The rows of M fall into several groups, which share some directions, and each row is roughly a mix of its group's hidden directions.
M:
[[-17  -9 -12   8  12   1  21 -29  47  27]
 [ 13  26 -28 -13 -11   9  26  29  21  31]
 [ 11   5   0 -13  -6  19  -2  22 -61   3]
 [ 20  -7 -13  19   3 -46   2  -4  33 -28]
 [-24 -13  12  39 -26   3  25 -28  -4  21]
 [-18 -15   2 -22 -14  42  -3 -19 -19  35]
 [ 16  12 -45 -22  10  23  28  16   0  21]
 [ -9 -14  14   5   9  11 -47 -13 -30 -31]
 [ 21 -14  21 -17 -19  11 -42  33  -8 -14]
 [ 18   7   8  -8  -9  48  18  21  31  18]
 [ 24  -5 -29  16   5 -50  12   1  19 -14]
 [-16   3 -22   6   8 -49 -13 -13 -35 -10]
 [ 10  27 -37 -16  -3   5  21  25  20  30]
 [-39   5   0  19  -3  24  -3 -39 -14  28]
 [ 16   4 -22 -15  -7  -7  47  32  23  13]
 [ -6 -27  26  15  -2 -25 -19  12   4 -46]
 [ 40   0   4 -19  -4 -29  -6  31  18 -28]
 [-11  20  26  12  18  -6 -10  -1  50 -26]
 [-10 -29  35  16  10 -17 -17 -24 -13 -33]
 [-17 -20   4  39 -25  -1  31 -16 -25 -15]
 [-11   1  27  15   2   6 -51 -27 -19 -11]
 [ -2 -19 -40 -12 -17 -11  16 -15 -13  42]
 [ 18 -10  -3  -7 -21  -7 -16  25 -55  -8]
 [ 41   2   4 -24  -6 -28  -9  28  15 -27]
 [-20  -4  18 -12  -5  55   3 -11 -20  20]
 [-20  27  27   4  14   9  -3 -10  49 -18]
 [ 22  -6  22 -26 -13  10 -40  31  -3 -19]
 [ 29  -2   5 -12 -10  40 -10  38  20  18]
 [ -9 -11  36  14  -2  -5 -39 -32 -16 -20]
 [ 34  -4 -27 -28  13   9   3  39  -8 -21]
 [ 19  24  15   8  16  -8 -11  39 -26 -33]
 [  3   4  10 -14  -9  29  -8  19 -57   4]
 [  9  20  28   5   4  -2 -19  34 -22 -40]
 [ -6  27  -4 -33  -6  35 -19  14  18  31]
 [ 14   7  -7 -12  -4 -24  48  23  27  19]
 [ 18  17 -10 -34  20 -25 -41  17   1   8]
 [ 30  -3  -6  -8  25  33  25  18  35  -9]
 [ 35  14  -7 -24   0 -19 -14  45  11 -14]
 [-22  -5   9  16  15  24 -41 -22 -33  -7]
 [-20   7 -15  10  -7 -48  -9 -14 -40  -1]
 [-10  -3   9  23 -20  38  43 -10  15  13]
 [ 17   7   5  19  24 -36 -13  17  31 -29]
 [ 26   7 -32  11   2 -50  15  14  -7 -10]
 [ 31  -9  12  -8  15  37  12  18  41   0]
 [ -2  14 -10 -37  19 -19 -37  11 -16 -29]
 [-19 -17  26  17   4  11 -36 -29 -26 -20]
 [ -2  -2  -5 -15 -13  20  -2  17 -57  23]
 [-24 -14   8  27  -4 -39   2 -36 -21  -9]
 [ 31   4   9  15   5  -1   6  23 -37 -41]
 [ 19   7  11  -4   5  22  -5  26 -55 -15]
 [  1 -11   9  -6   1   9 -50   4 -28 -37]
 [ 38  -5   6 -21  -6 -28   2  32  17 -29]
 [-13   2  -6   9   7 -24   3 -19  60   3]
 [  7 -13 -20  13  -6 -51  -3  -6  38  -6]
 [-25 -14   4  19  13 -34   6 -39 -15 -26]
 [ -5 -12   3  26  -8  37  49  -7  13  -7]
 [ 28   0   7  -3  -7  44  17  26  30  16]
 [  8  14   5 -28  -2 -26 -51  12  -7  19]
 [  1   0  -9 -16 -16  14   0  17 -59  20]
 [  1  36 -24 -13 -27  28  -4  14   7  34]
 [-15  -5   2  14   8 -16   2 -20  61   2]
 [-17  -5  21   2  -2  -2 -20 -20  57 -13]
 [ 39 -15 -16 -25  16   0   1  30  -8 -33]
 [ 16   9   0   6  -4  36  40  10  30  25]
 [-15  18  45   3  15  37 -15  15  -1 -19]
 [-24   0   7   5  22 -34  12 -43  -3 -25]
 [  4   6   4 -15 -15  18  -6  22 -60   2]
 [ 26 -16 -19 -32  10  -3   5  35 -13 -33]
 [-11 -27  25   8  12  -7 -31 -17 -26 -37]
 [ 42 -11  -8 -34   6   0   8  32 -11 -25]
 [ 31  -8   1 -16  43   9   0   8  40 -11]
 [-31   8   0  13 -38 -18  -5 -11 -43   4]
 [ -4   4 -18 -12  -3  23 -53   7 -24 -23]
 [ 26   8  -3  -5 -17  41  11  36  14  24]
 [-17   7  13   6  12  10   9 -29  57  -6]
 [ 13 -14 -18  -8  49 -30 -19  -4   9 -20]
 [-18 -25  34  20  10 -24 -14 -30  -7 -25]
 [ 11 -24 -24  13 -13 -50  -1  -7  26  -5]
 [ 18   3 -23  -2  -9 -18   9  26 -54   8]
 [  9  22 -38 -19   0  40  -1  16 -14  24]
 [ 12 -11 -27  10 -15 -55   3  -5  23  -8]
 [ 35  15 -20 -32 -14  -8  -3  38  15 -10]
 [  1  29   0  11  -8  15  15 -25  14  51]
 [ 30  14 -30 -26   1   4  22  40  12   9]
 [ 17  -5  18  -4  -4  50  15  12  36   7]
 [ -9  23  -4  -2  -3  33  -8 -34 -18  41]
 [ 28  -3   7   4  16  11 -10  32 -49 -15]
 [-41  -8   6  26   7  19  11 -35 -15  22]
 [-13 -15  42  22  -5 -21 -30 -17  -1 -25]
 [ 31  -7  12 -24  34  11 -10  13  34 -21]
 [ 29   0   1 -25  41  10  -5  11  38 -11]
 [  1 -22 -41  -7 -13 -27  12 -16   6  38]
 [ -4 -19  40  14   1 -28 -27 -17  -3 -32]
 [-36   2   6  22   9  20 -26 -36 -22  12]
 [ -2   1  -9 -18 -18  16   0  14 -57  23]
 [ 10  14  -8 -38  18 -16 -42  20  -9 -15]
 [ 20   1   6   8 -15  43  39  21  19   5]
 [-33   7  -8  14 -36 -14 -10  -9 -42  11]
 [ 17  25 -40 -26 -11  14  13  27  11  21]
 [ 19  -7 -26 -28   9  -1   3  47  -8 -26]
 [  3  -9   3  28 -18  36  46   1  14  13]]

Here is one row of each group, with its name. Which group are the others in?
[ 31 -21  -2   6  40   0  19   4  26 -28] => (117)
[-21  -4  22  15  10   8 -42 -33 -26  -8] => (82)
[ 20 -32 -24  -4 -26 -23  -8   9 -40   7] => (77)

[-34   5  -6   9  -1 -41  -7 -31 -30  -8] => (117)
[ 12  21 -13 -31  -4  35 -16  33  12  22] => (117)
[-19 -14   6  34 -14  18  45 -23  -1  -8] => (117)
[ 22  -2   5  -2   6  17  -5  28 -57  -8] => (77)
[ -3 -14   7  15  13  29  45 -14  23 -25] => (117)
[ 36   1 -23  15   9 -39   9  22 -17 -21] => (77)
[ 21  16  -4 -36  24 -22 -39  17   7   3] => (117)
